Each row is where one point has got to under a steady rotation. How many ticks took it there?
The counts run from 0 to 391.
[  3 -19 -12   8  42   2 -29   4   5 -16   8  -6  28  13 -11 -11  -8  12
   5  -3   6  25  -6 -26  11 -16 -19  26  -8   0   6  17   0  34  -8  42
   6 -38 -14   5 -17] | 96
[ 14  30 -25  -9   6  -4   4  28  15 -20 -14  12  23  37  -9  -5  18  29
 -25 -14   7  17  15 -11 -36  -1 -21  19  33   8   1 -12 -15  29  21  15
 -33   8   0   3   3] | 209
[-19   3 -18 -34  -3   9 -11  26   8  -9 -12  -9  36  12  -4  14 -11   2
   0  -5  17  -6  -6 -25   1   1 -13  12  42   8 -10 -56  13 -15  35  22
 -18   9   1   1   3] | 235
[-23   9  -4   3  17   9 -14   8 -20  -2 -11 -17  25   1  -9  36 -13 -22
 -22 -25  15  -4  -9 -41   0  28   1   7  10  -1  27  -3 -16   2   4  43
  -3 -34  16 -23   2] | 137
[-22   4  -2 -60   0   9 -10   7  -5 -12 -19   3  21  -3 -10  16  -2   7
 -19   6  15  -7  -3  -5   6  -4 -22 -51  43 -12  -3  -2  27   3  11  -6
   2  20   7  -3 -14] | 237
[  0 -21 -15   2  23  -6 -30 -17   7 -12   5 -20   6  36 -22 -28  -8  33
 -15 -12  19  -4  12 -10   6  33  -9  -8  -6 -23 -11  -2 -31  26 -15  -4
  14 -34  -8  26  -2] | 372
[ -6   0 -31 -36  20  19   1  27  11 -17 -18  15  45  31   8   6   1   0
   3  -1   6  23 -17  -1   5 -14 -10 -12   9   6  -1 -48   8   9  16  -6
 -19  29  -5   3  -4] | 251
[-17   7   7 -10  23 -16  -3   9   6 -10 -17 -17  13   6  13 -13 -13  22
  -5  -9  13  22  11 -38  34 -12 -52 -24 -25   5  33  -5 -32  15 -10  22
  -6 -22  25  -1  -2] | 51
[ -3 -21  17 -28  20  15 -53 -10  11 -19   3 -28   4 -15  -8   5  14  39
 -13   2  -1  11 -30  -1  23  -3 -15  13  14  10 -16  -8   5   1  37  13
  21   2 -11  19 -11] | 336
[  3 -33   6 -15  16  29 -36 -14  15 -17  -4 -23   7   8  -1  22  11  35
 -18 -18  -7  36 -42  12  -9   8   3   9  -8   1 -17  13   4   2  28   1
   4   1 -15  31   2] | 351
[ 13 -16  10 -10  -9  23  -4 -23  16  -7  -5 -25   6  10  -3  10 -14  57
   1   5  -1  42  -7  -1  -7 -16 -38 -19  -4 -13   1  34  13  17   3 -11
  -7  -2  25  11   4] | 15
[-22 -32  -6 -22  29   8 -32   9   3 -21  -6 -14  32  21   7  -9 -22  -1
   1  -4  14   3 -23 -18  37  15   3   1  -9   2  -6 -57 -13   0   0   2
  13 -12   0  21 -14] | 330
[-15   1  17 -12  24   9  -8 -15  15 -14  -7 -13   5   9  -8  29  45  18
 -40 -19  -5  32  -4   7  -4 -18 -13 -20 -13 -14  12  31   4  21   6  25
   4 -11  -7 -12  -8] | 109
[-26  -2  -2 -47  13   2   4   7   3   1   3   1   0  21  -9  22 -19  28
   9 -32  17  38 -17  -3  16   8 -13 -34 -16 -22   4 -25 -21  -2   7 -27
  -8  -9  -3  12 -11] | 297
[-32 -23  -6 -50  -8   4 -16   9  23   1  11  -1  14  31 -18  12 -22   9
   7 -23  18  17   1  -7   9  -7  -4 -28   7 -33 -12 -43   6  -6  -2 -18
   8 -12 -17  18  -9] | 282
[-14   6   9 -25 -17  -1 -29   8  12   1  15   8 -10 -10 -18  15 -37  61
   4 -12   5  38 -13 -21   0  -5 -25   4  23  -4   6   6 -23  -1  18  12
   3  -9  10  15 -23] | 291
[-12 -24 -24 -12  20  33   0   9  29   0 -13 -19  43  15   6 -15 -15   5
  17  -9  15  30  -8  -9  19  -5 -46  -9 -21  -7  -4 -29   6  12 -17 -17
  -9   4  -1  16   8] | 6
[  7  14 -16 -10  36 -16 -10  -4 -12  -9   3 -27  14  -4 -14  13  10  21
 -14 -14   3   8  -7 -25   4  20 -13  46  29  -7   1  21  11   7  20  44
   2 -18   0 -13  -9] | 144
[  6  -9   4  -4  31  -8   8   0  -1 -26 -11 -27  24  47  24   3  -5   1
  12  -2  11  15 -15  -8  26   0 -13 -11 -40  -1  20 -32   0  10   7  17
 -19 -33   7   0  17] | 70
[ -8   4  33   3 -23   0  -8 -10  13  -6  -1 -29  14  17   2  -6 -22  32
  -5  -1  13   7  18 -36   2  -2 -40   2  -4   4  20 -12 -23   2   8  14
 -10 -28  38  16  16] | 35
[  1   1  17   9  15  13 -14  -9   3 -12  -1  -9   8   4   4  41  19  22
 -29 -18 -16  43 -11 -15 -25 -14 -14   9   2  -2  20  46  -5  13  14  35
  -2 -19  10  -6  -7] | 110
[ 11  -2  18 -12   8   5 -44   0 -10 -37  -4  -2   2   8  -3  -7 -23  34
 -21  21   4 -16 -13 -16   8   8  -4 -15  14  23  11 -15 -32   8  16  24
   2 -19  18  23  -2] | 322
[  6  16 -33 -46  10   0   1  18  -5 -17   4   2  22  16  -5  -3 -38  31
   5   4  19  24  -7  -5  29  -2 -33 -13  27 -25   1 -10  11  14 -14 -25
  -8   1  13  -1 -22] | 244
[-31 -10  20  -5  -1   3 -13   1  28   3 -11 -32  30  25  -5   3 -10   2
   5 -17  17  -2  18 -39   5 -11 -33  -4 -12  10  13 -45 -12  -6  20  30
  -9 -17   9  17  21] | 39
[-21   0   4 -23  39  -4   5   5   4  -6 -17 -25  19  19  14  -4   8   4
   3 -23  16  19  -3 -25  19 -22 -35 -27 -38   1  16 -32 -12   4   8  14
  -7 -15   3  -4   9] | 55
[  8  20  30 -27 -12  -5 -20  -6   1 -15  -3  -6 -20  11  -1  23 -10  59
 -11   4   1  24 -28  -7  -4   0 -13 -16  17  11  15  -4 -34   5  39  12
  -9  -3  27  13   2] | 306
[  0 -17  22  -5  12  21  -5  -7 -15 -20 -24 -18  23  28  25  28 -13  -9
  -8   6   3  11 -25 -29   2  -1 -10 -14 -19  16  36  -4  -4   1  22  40
 -13 -37  30   0  17] | 73
[  4  19 -17 -32   7 -15  -3  17   8 -28  -8   1   8  36 -17 -11  -3  25
 -22  13  16 -27  24   3  -4  -1 -17 -18  43 -10  -3 -21   2  20   7   3
 -17   7  -2   2  -3] | 225
[-24  -6 -32 -15  49   0  -8   4 -28  -5 -10  -9  30  20  -5  21   2 -28
 -22 -33  18 -13  -3 -28   9  23   5 -14   5 -17  11  -4  -6  12  -9  30
   0 -32 -11 -13  -7] | 138
[ -5 -27  12 -13   2  13 -14 -14  16 -25 -20 -14  13  39 -10 -13  12  27
 -18   5   9  -2  20  -3 -20 -25 -27 -51 -18  -6   1   1 -14  28   3   5
 -12  -8   0  17  20] | 29
[-12  11 -30 -42  -3  10  16   9  -6  -6 -11  -5  21  46 -13  28  -7  -1
 -10 -25  23  -1   2   2 -15  20   8 -23  28 -37  -6 -22  22   3  10 -16
 -24  -2  -2  -8  16] | 218
[ -8 -14  32   3  -5  16 -43 -30   8 -11  -4 -25  -7  -1 -20  10  -1  43
 -40 -10   3  -2   1 -16 -12  23  -9  -3  16  -6   2  37 -25   6  12  13
  10 -20  20  19   6] | 370
[  4  -4  20  13 -21  28   7  -4  22   0 -13 -11  24  23   7   9 -32  26
  -3  -7   9  41  -9 -26 -10   5 -35  -1 -23   8  23  -2 -20   2   4  -6
 -18 -17  42  21  16] | 20
[-12 -29  20   1   2  16 -16 -36  25  -3   3 -46  11  39  -1  19  16  20
 -14 -24   8  18 -18  11  -4  32  13   9 -16 -17  -9 -16   4 -14   9 -20
   6 -15  -9  15   8] | 362
[ 10 -15   4 -18  11  30  -2  -1  12 -22 -26  -6  12  13  -1 -13   8  41
 -13   7   2  26   2   4  -7 -20 -45 -46 -14   1   1  24 -10  29  -7 -13
  -4   8  13  16   5] | 14
